Each row of D is roughly a mix of the hidden directions of one of several groups.
D (106 x 10):
[[ -6  16 -13  13  10   4   4  -6 -19 -11]
 [ -2  15  12  -9  17 -18   3   7  -2  12]
 [ 18  -4   1   0  -3 -25 -14   5 -11  -3]
 [-24  13  -6  -7   9  14 -10 -10  -5   0]
 [ -2   2  20   0   9   7 -17   2 -17  15]
 [ 15   4  -3 -25  -2  -7  -7  17   0   9]
 [ 16   3   9  10 -19  -8   6  14  -7 -12]
 [ -5 -25  15 -14  -5  -6  -7   4  -4  -9]
 [  5   3  -2  -4 -19 -11 -18   2  21   4]
 [ -2   2  -4   4 -26   3   2  21  11  -1]
 [-10 -11  -4 -11  -2  -2   0 -15  21  17]
 [-19  -7   5 -16   1  13   1   8  12  16]
 [ 12  12  -8   5  -9 -22  15  11  -2  -8]
 [  4   7 -12 -10  -4  16  17  -8  -7  19]
 [-28  -2 -11   6   2  -5  12   5  -6 -12]
 [ -8   8  12 -14   9 -22   4  14   2   8]
 [ -9  -9 -16  -5   3   8  -9 -12  16  18]
 [  0  -8  -5 -16  13 -18 -19   6   2  10]
 [ 22   2  -5   2  12 -17   4  -5   8  16]
 [-12  -3  20   4  -8  18   8  11  -9 -10]
 [ 12  -2   2  -8 -11  -3   5  25 -14  12]
 [-14   2   0 -11   8   1 -14 -27   2  -5]
 [-14  11 -14  -9 -16  14  -2  10 -13  -1]
 [ 12 -11  25   1  -3   9  -2  11 -14  -6]
 [ 15   3  15  -4   6 -26   5   5  -1  -8]
 [ 17  -3   8   3 -15   5 -18   2  11  16]
 [-12 -16  14  10  -3   9   4  -1 -11 -20]
 [-12  11  18   3   7   1  11  20  11   6]
 [  7  -6 -12  -1  -9  14 -14  -3   7  24]
 [  5 -15  -1  -1  11   1   9  12  23  13]
 [ 20  -1 -11 -17  -8  -6   9  10   7 -14]
 [ -2  12 -16  -7 -21  -5  -8   7 -16  -5]
 [  8   4  -9  -4  15 -19   4 -12  -7  18]
 [  8  14  -1 -20   0 -17 -14   4   9   6]
 [ -4   0 -19  -8  -1 -12  14   1  22  -5]
 [ -3 -17 -10  -8  -7  13  17  -8  15  -7]
 [  4  -7   2  -2  23 -13  -6   4  19  12]
 [  8 -11 -15   1  -8   7  16  12   9  18]
 [ 16  -5  -6   8 -17   5  16  -2 -17   9]
 [ 14 -12 -13  -6 -25  -4  11   0  -3  -2]
 [ 25  12   2  15   0  11  -7   5 -10   4]
 [-10  20   0   6  15  -7  -1   0 -18 -14]
 [-23 -10 -10   6   0  -4  22   1   4  -7]
 [-15   0  15  -6  16  12  -3  -2   2 -20]
 [ 14   7  -4   2   3 -28   7   1   6 -13]
 [ -6 -17  -9  -6  -9   6  -1  -8  18  20]
 [  4 -21   0 -11  -7  22  -8   2 -10   4]
 [  3  -1   9   9 -20  -6 -10  22   0 -12]
 [  2   6 -10  16   4  17  -8  -6  -6  22]
 [ 16  -5 -15 -14 -13 -17   2  -4  -4   9]
 [  8  -2  -9  -7   6  13  -7 -27   8  10]
 [-10   3  -5   1  17 -10  -9  12  23   5]
 [ 25   6 -15   1 -10  -7   9  -1  -8  13]
 [  1  15 -22   7   2  -7  18  -1 -13   0]
 [ 10  -1 -10  -5 -11 -13  28   6   2   2]
 [ -3 -10  -2 -14  19 -13 -13   3  10  13]
 [ -1 -12  13 -18  20  -3   8 -12   8  -6]
 [ 16 -15  -9 -14  -1 -20   0   0   6  12]
 [  5  12   4  17 -10   6  -6   9 -24   1]
 [-10  17   7   1 -20   4   7  -3 -16 -11]
 [ 12  -3  26 -12   6  -3  -1  12 -12  -2]
 [ -3  12  10  12  10   8  -7  -2 -24 -12]
 [-14  18  14   0 -11   7  18   9  -5   0]
 [  3 -21  -6 -10 -24   0   7   7   2  -8]
 [ 10   2 -19   1  10 -21   2 -15   7   3]
 [ -5   6 -19  -6   7  -7  27  -3   2  -5]
 [ 23 -14  10  11   1 -12   2 -13  -1  -6]
 [-19 -14   2  -6   9   6  12 -10 -10 -16]
 [  7  21 -19   0 -15  -6  12  -2   0   8]
 [-11   7   3  -3   0  13  24  -1  16  10]
 [ -9 -22   8  -4 -12   9   6 -11   4 -17]
 [  1   8  17   7  12   5 -15 -11  -7  18]
 [ 17 -22   6   7  -8 -13   3   5  11 -10]
 [ 14   3 -16   3  -2 -13  22  -7 -11   3]
 [ 15 -19  -7  -8 -11 -21  -4   7   5  -1]
 [-22   0  -1 -11  -4  19   9  13   7   7]
 [ 10  16   2  -8  -7  -7   4  -9 -24  10]
 [  7  -9 -18  -6 -11  19  15  -3   0  10]
 [ -5  19 -14  17   1  -2 -18   2  -9   2]
 [ 16   1   0   6   8 -22 -18 -11  -1   8]
 [ -3   4  14  -1   2   4 -18  11 -23  -7]
 [  8  20   3 -14  10  -7 -15   7 -14  -3]
 [-13  -2  -1 -27  11 -13   7   7  -6  -5]
 [-10   4  -7 -21  10  -1 -14  -2  -4  20]
 [ 20  -3 -10   1 -16   8   4   9 -20   5]
 [  9  -1  21  -4  20 -14  -8  -8  -7  -6]
 [  3   8   3  -3  10  -7  24   0 -12 -19]
 [  3  -6  -1   7  -7  14  12  -4  -1 -29]
 [ -9   6  25   0  -3 -17  12  -3   9  -6]
 [ -8  13  -3   8  15  10  -4 -26   0  -2]
 [ 13  -5  12  -1  -2  16 -12   9 -21  -7]
 [-13   4  -6  11 -13  24 -10   8  -4  -1]
 [  8  -2  13  19   1  17  -1   1 -18  -9]
 [ -2  22  18  17  13  -4   3   2   1   0]
 [ 12 -14   1  -4 -11  -1   9  -9  25   5]
 [  6  14  -2  -3  14 -24  15   1  -8  -6]
 [ 16  -4 -14   7  11  18 -10   1 -13   9]
 [ 20 -10   0   9  -6  20  -3 -14   6   7]
 [ -3  -9   9 -20  -6  -5  18  11   6  15]
 [  5  13 -18   8   0  -9  20  -1  -9 -14]
 [ -9 -14  -5  17   2  16  16  -9   1  11]
 [  1  -2   1  17  10  11  12 -25   2  -3]
 [-23  -1  17   1   3   9   8   8  15  -8]
 [ -8  13   7   8  15  -9  13   3 -15 -16]
 [ -7  -6  -2 -15   0  -9  -5   6  26  13]
 [-23  -5  -3  24  -4   8  -2  -5  -5  -5]]
One row of each group comes first, with its name. Which group is each row after those in?
[ -7  -3   3   1  -3  16 -27  -7 -15   0]
A
[-21  -8   8 -14  12  -7  -3  -5  18   0]
C
[ -6   5 -25   2 -14   1   6   7   9  16]
P

[-12  -7  -3 -14   4  -1  -8   0  20  21]
P
[-13   7  -1  -7 -27   4  10  -3  -9 -12]
C
[ 20  -8  -6  16 -15   0 -13 -10  -6   6]
P
[-12   3   9  10  -9   3 -12  10 -10 -23]
C
[ -1 -11  18 -19  -8  -7  14 -10  -8   4]
C
[  6  -2  -3  -7  13   7 -13 -20 -19   7]
C
[  2 -20  -3  -1   3   5 -12  27   4  -1]
C
[-14   6  20   0  17   2 -14   3 -13  -3]
C
[-16  25 -12   2  -5   4  -9   9  -6  -4]
C
